In the data rows, the value 128 means zero.
Some points, one per row:
140;132;097;081;156;110;171;109;143;112;107;173;129;130;103;152
138;159;109;116;152;084;128;136;139;133;124;125;137;138;123;185
120;141;127;130;108;120;110;129;126;143;140;103;128;119;142;131
169;114;083;078;114;100;119;180;144;106;074;201;134;148;134;089
189;107;064;080;158;111;157;189;113;076;057;246;116;125;085;102
088;163;142;180;119;086;110;124;132;122;144;093;133;138;139;135
093;094;143;169;118;191;176;130;107;125;121;142;111;106;111;060
139;107;100;141;132;153;132;166;109;085;127;173;094;113;118;092
113;055;185;164;071;200;122;104;113;150;139;087;128;125;154;055
091;135;128;148;164;151;161;121;132;136;119;142;136;125;080;125
130;130;111;149;154;141;149;160;106;131;110;139;120;116;098;124
134;101;126;147;123;154;121;147;123;128;112;158;136;122;130;104
136;161;109;107;140;087;117;131;129;130;131;125;132;130;124;160
165;093;107;077;170;156;145;130;133;131;065;167;130;130;066;135
137;151;124;119;136;096;115;128;138;131;136;121;136;136;142;166
087;115;176;138;107;205;139;080;116;199;163;052;134;115;123;119
161;142;084;077;146;098;108;154;151;103;124;168;116;143;128;161
093;132;148;165;124;144;133;108;130;154;143;100;134;126;131;118
089;135;157;187;101;141;119;115;120;135;154;088;124;122;150;111
135;145;108;139;141;095;131;142;114;102;120;151;113;122;124;132
134;140;093;090;150;118;145;132;142;132;084;156;128;128;106;127
134;053;127;110;111;216;152;158;102;150;077;150;118;116;081;034
075;134;183;204;092;130;112;090;103;153;180;022;126;123;145;119
148;141;085;101;165;082;131;140;139;116;099;170;134;136;107;161
117;124;132;146;132;144;154;133;114;120;123;141;124;124;111;100
123;140;153;153;102;134;133;113;109;140;162;094;118;124;164;121
131;139;116;130;124;127;125;150;121;126;115;147;116;128;119;093
136;144;149;121;155;102;120;075;139;127;152;099;149;130;152;209
148;138;092;087;147;109;137;140;127;113;108;166;124;119;103;138
104;158;139;148;122;084;098;125;161;135;137;090;144;150;159;170
104;117;128;176;112;128;129;154;118;102;107;150;121;128;123;068
119;123;154;155;114;151;148;125;113;140;146;100;127;124;148;113
135;176;119;092;179;064;136;090;139;130;141;111;150;141;101;231
092;149;144;160;137;107;139;104;140;144;147;089;131;128;136;160
147;099;119;142;101;147;124;168;123;112;100;164;118;121;146;084
128;080;139;136;161;172;155;108;114;127;101;141;129;127;094;118
125;072;143;119;139;169;162;098;131;123;101;147;131;140;095;100
135;096;141;141;096;179;139;145;112;130;126;149;115;120;154;058
142;138;126;127;124;116;101;132;138;144;136;127;141;131;151;147
Then 16 other points, each followed by its number:
157;109;118;101;100;146;120;154;121;127;111;161;125;123;143;079 0
144;107;102;139;122;110;121;162;114;108;101;145;126;116;127;120 1
114;122;127;134;121;133;104;138;150;092;152;136;113;140;134;123 2
171;127;069;046;132;101;126;156;146;110;081;213;132;133;111;117 3
131;118;122;101;120;178;112;147;147;107;144;157;100;129;114;091 4
152;097;124;134;101;173;142;154;094;121;121;169;104;112;140;048 5
141;150;116;113;144;118;148;126;114;126;129;142;123;124;119;139 6
156;141;109;075;135;092;140;134;148;130;119;146;141;145;147;162 7
115;134;140;139;151;146;155;104;127;143;146;116;133;121;123;154 8
098;108;146;134;078;188;127;126;134;155;127;124;127;122;134;050 9
124;168;154;093;170;093;109;044;169;153;170;088;161;158;146;234 10
103;133;137;145;115;110;142;129;142;120;128;119;137;140;143;120 11
094;078;154;165;061;193;126;163;123;131;107;137;124;131;148;000 12
150;124;122;090;150;115;140;115;136;131;117;131;146;129;118;176 13
107;168;150;162;116;103;085;123;137;170;165;050;147;133;157;171 14
128;100;137;139;115;160;133;132;107;111;112;146;125;116;109;081 15
Which two of these numbered points are nearest to each point below, ignoring the 2 directions in which the first points spread most? Their numbers follow each, nearest first.
115;156;128;126;139;127;140;113;113;146;149;104;123;118;114;147 > 6 8
109;113;160;164;101;191;137;126;109;160;147;097;117;111;134;081 > 6 15
151;131;111;087;127;094;101;140;142;123;108;148;152;138;123;155 > 3 0
133;117;127;121;132;129;124;125;117;113;113;142;132;119;113;120 > 15 6
109;131;172;120;141;162;117;065;157;160;158;097;149;143;141;151 > 10 13
108;144;146;129;153;126;142;100;123;144;143;098;139;128;100;162 > 8 13
166;127;107;103;126;108;132;155;109;108;110;165;119;131;132;107 > 5 0
131;146;119;108;121;086;117;111;146;134;131;109;140;137;142;165 > 3 7
080;158;165;137;092;162;101;105;116;188;181;039;129;115;123;109 > 9 3
118;132;119;130;124;133;108;128;141;080;159;152;093;134;124;106 > 2 4
161;111;101;128;120;113;120;174;127;103;093;174;125;127;144;117 > 1 14
094;144;145;150;117;107;143;113;142;133;142;096;140;144;146;139 > 11 15
131;072;168;106;102;196;114;095;147;142;124;140;152;136;143;084 > 10 13
135;156;118;125;133;097;094;139;142;146;131;106;142;135;144;167 > 14 0
103;116;136;151;107;138;144;143;133;119;117;135;131;135;138;080 > 11 12
152;089;102;124;104;139;129;187;115;098;079;196;114;127;138;039 > 12 1
113;153;149;132;138;101;116;092;125;130;151;085;142;129;127;170 > 15 6
099;152;170;167;106;137;133;105;110;149;171;063;121;128;153;117 > 6 5
087;154;164;178;110;134;098;114;137;175;168;042;144;129;157;150 > 14 9
145;108;128;090;113;163;154;137;134;145;120;149;128;137;141;097 > 7 3
106;168;140;182;135;077;102;136;114;122;150;081;129;133;136;156 > 1 15
100;149;161;152;126;116;115;091;125;139;159;070;139;124;134;161 > 15 6
146;154;108;101;138;117;102;158;136;156;115;133;133;139;119;135 > 14 9
138;148;096;111;146;099;105;150;139;086;144;157;102;135;115;134 > 2 4
137;056;153;112;123;200;139;094;150;132;089;143;133;127;127;097 > 10 13
126;105;127;131;117;150;141;133;120;118;115;159;131;118;124;092 > 15 11
128;150;112;096;135;079;146;119;158;114;116;154;142;153;133;147 > 11 7
100;118;134;118;135;155;177;094;141;137;122;136;129;129;109;119 > 8 13
156;114;110;088;136;144;118;138;155;109;146;167;107;137;138;128 > 4 2
135;099;157;126;141;168;130;075;142;130;118;120;133;119;130;137 > 10 13
115;158;141;134;127;093;117;100;143;135;155;098;145;134;146;177 > 15 11
162;149;097;111;133;046;105;160;134;098;106;147;137;146;150;162 > 1 12
169;082;127;090;154;165;139;095;134;114;082;172;128;123;112;134 > 10 13
091;127;150;159;103;171;111;115;128;135;174;093;116;132;110;095 > 4 2
132;097;118;163;141;107;129;150;089;112;102;110;122;121;096;133 > 1 15
095;118;172;175;101;177;139;113;092;148;162;086;120;112;121;079 > 6 15
104;122;162;132;129;146;139;091;137;152;148;082;142;132;130;157 > 13 8
155;106;117;109;119;147;122;160;133;125;108;163;125;130;139;102 > 0 7
